a =
 122    70   -67   226   -60   125   227   195  -574   109  -658   -44   -95   570
-463   244    71   183  -226   -20  -781  -218  -927    99  -105    50   386   231
-510    11   330  -168   520  -159  -871  -765   195    52   347   191  -323   285
-224  -256  -124    27   495   422  -873  -350  -109   -75   416  -100  -192  -630
 283   164  -396   502  -736   149   731   688  -736   -20  -942  -275   305    -7
 379   -69  -108  -100  -215  -274   512     7   216  -112  -272   -65  -196   187
-449   -92   139   167   146    15  -680  -530   512  -148   241    38  -231  -388
-176   -38   -50   140  -266   245  -651   200  -944   -77  -284   -58   388   132
Rows and columns are numbered from 1.
Give the entry directly below the largest entry.
512
The bottom-left entry -> -176
Give the entry at row 1, column 2.
70
The entry at row 3, column 1 is -510
The entry in the bottom-right corner: 132
The entry in row 3 and column 3 -> 330
Give the top-left entry.
122
The entry in row 2 and column 1 -> -463
The entry in the top-right corner is 570
Give the entry just right of 244.
71
Give the entry in row 1 and column 3.
-67
The entry just right of -574: 109
The entry just right of -873 is -350
The minimum: -944
Give the entry just right of the smallest entry.
-77
Give the entry just right of 688.
-736
The entry just left of the smallest entry: 200
Give the entry directly above -7.
-630
The entry just right of -105: 50
The entry just right of 330 is -168
Give the entry just left of -781.
-20
Give the entry in row 3 and column 2.
11
The entry just left of the largest entry is 149
Give the entry directly below 241.
-284
The entry just left of -60 is 226
The entry directly above 347: -105

Read these off the row that follows.
1) What is the entry just left of the largest entry?
2) What is the entry just left of 1.53?
3) What is the entry just left of -1.53?
[ 3.01,  1.53, -2.60, -1.53,  3.59,  7.15,  2.18,  0.00,  3.97,  0.87,
  2.36,  2.05]
1) 3.59
2) 3.01
3) -2.60

data =
array([[ 2.76,  1.71, -4.78, -1.52,  0.05,  0.04],
       [ 3.62,  2.55,  2.98,  6.70, -0.33, -0.20],
       [-4.20, -7.00, -2.92,  1.61,  6.08,  4.99],
       [ 5.45, -5.91,  4.93,  3.65,  0.61,  1.31],
       [-3.69,  6.46, -5.34, -1.25,  4.93,  1.61],
       [ 5.60, -0.26,  3.85,  4.88, -2.67,  0.22],
       [ 3.87, -5.08,  0.67, -3.65, -1.62, -4.86],
       [-4.07,  3.38,  5.73,  5.34, -3.70, -0.50],
       [-6.44, -1.77,  6.51, -5.08,  2.84, -4.10],
       [-2.95, -6.14, -1.11, -6.02, -2.39,  6.50],
       [ 5.56, -3.94,  6.38, -0.77,  3.18, -6.40],
       [ 6.74, -4.76, -5.77,  1.83,  0.61, -3.84],
       [ 5.79,  1.50,  5.49,  2.47,  2.65, -0.65],
       [ 3.44,  4.68,  2.25,  1.45,  1.43,  1.47],
       [ 5.51, -5.11,  6.88, -6.09, -2.00,  6.86],
       [ 5.77, -5.99, -1.88,  2.65, -6.76,  4.73]])
Counting starts at 1.
What is the entry in row 1 and column 1?
Answer: 2.76
What is the entry directly above -4.07?
Answer: 3.87
The entry just right of 3.85 is 4.88
The entry in row 3 and column 1 is -4.20
The entry in row 1 and column 3: -4.78
What is the entry in the bottom-right corner?
Answer: 4.73
What is the entry directly below -1.11?
Answer: 6.38
What is the entry directly above the smallest entry?
Answer: 2.55
The entry in row 1 and column 2 is 1.71
The entry directly above the largest entry: 2.25
What is the entry at row 2, column 1?
Answer: 3.62
The largest entry: 6.88
What is the bottom-left entry?
Answer: 5.77
What is the entry just right of 0.05?
Answer: 0.04
What is the entry directly below the smallest entry?
Answer: -5.91
The entry directly below 6.46 -> -0.26
What is the entry directly below -5.34?
Answer: 3.85
What is the entry just right of 5.34?
Answer: -3.70
What is the bottom entry of the column that holds the smallest entry?
Answer: -5.99
The entry just right of the smallest entry: -2.92
What is the entry directly below -4.20?
Answer: 5.45
What is the entry just right of 1.50?
Answer: 5.49
The bottom entry of the column that holds the largest entry -> -1.88
The entry directly above -5.34 -> 4.93
What is the entry directly above 5.77?
Answer: 5.51
What is the entry at row 2, column 3?
Answer: 2.98
The entry directly below 1.47 is 6.86
The entry directly below 1.43 -> -2.00
What is the entry just left of -6.02?
Answer: -1.11
The entry just left of -0.26: 5.60

array([[-7.07,  2.30,  0.39, -4.48,  1.83, -6.09],
       [-6.14,  4.65, -0.11,  0.80, -7.09, -0.37],
       [-2.17, -3.66,  6.97,  3.70,  1.43, -2.28],
       [-1.01, -0.36,  0.27, -0.89, -1.34, -3.63],
       [-0.57,  1.34, -1.53, -4.67,  0.21,  5.97],
       [ 4.64,  2.32, -1.65,  0.60, -4.99, -4.56]])
Counting starts at 1.
Find the top entry of the column that holds the smallest entry.
A: 1.83
Find the entry at row 3, column 1.
A: -2.17
Find the top entry of the column that holds the largest entry.
A: 0.39
Find the bottom entry of the column that holds the smallest entry.
A: -4.99
Find the entry directly above -3.63.
A: -2.28
Find the entry just right of -1.34.
A: -3.63
Find the entry directly below 1.43.
A: -1.34
Find the entry just right of -2.17.
A: -3.66
Find the entry in the bottom-left corner.
A: 4.64
Find the entry in row 1 and column 1.
A: -7.07
Find the entry just left of 1.83.
A: -4.48
Find the entry at row 2, column 1.
A: -6.14
Find the entry just left of the smallest entry.
A: 0.80
The entry in the top-right corner: -6.09
Find the entry just left of -0.36.
A: -1.01
The entry just right of the largest entry: 3.70
The entry directly above -1.65: -1.53
Find the entry directly above the largest entry.
A: -0.11
Find the entry just right of 0.21.
A: 5.97
Find the smallest entry.
A: -7.09
Find the entry at row 1, column 2.
A: 2.30
The entry just left of 5.97: 0.21
Find the maximum.
A: 6.97
The bottom-right entry: -4.56
Find the entry just left of 0.21.
A: -4.67
The entry directly below the smallest entry -> 1.43
Find the entry just left of -1.65.
A: 2.32
The entry directly below the largest entry -> 0.27
Find the entry directly above -4.67.
A: -0.89
Find the entry just right of -6.14.
A: 4.65

X =
[-1.88, -1.70,  3.37,  2.85, -0.80,  6.02,  1.05,  6.40, -3.53,  2.74,
 -0.60, -4.23]
The entry just right of -1.88 -> -1.70
The entry just left of 2.74: -3.53
Which number is the entry just right of -0.80?
Answer: 6.02
Which number is the entry just left of the largest entry?
Answer: 1.05
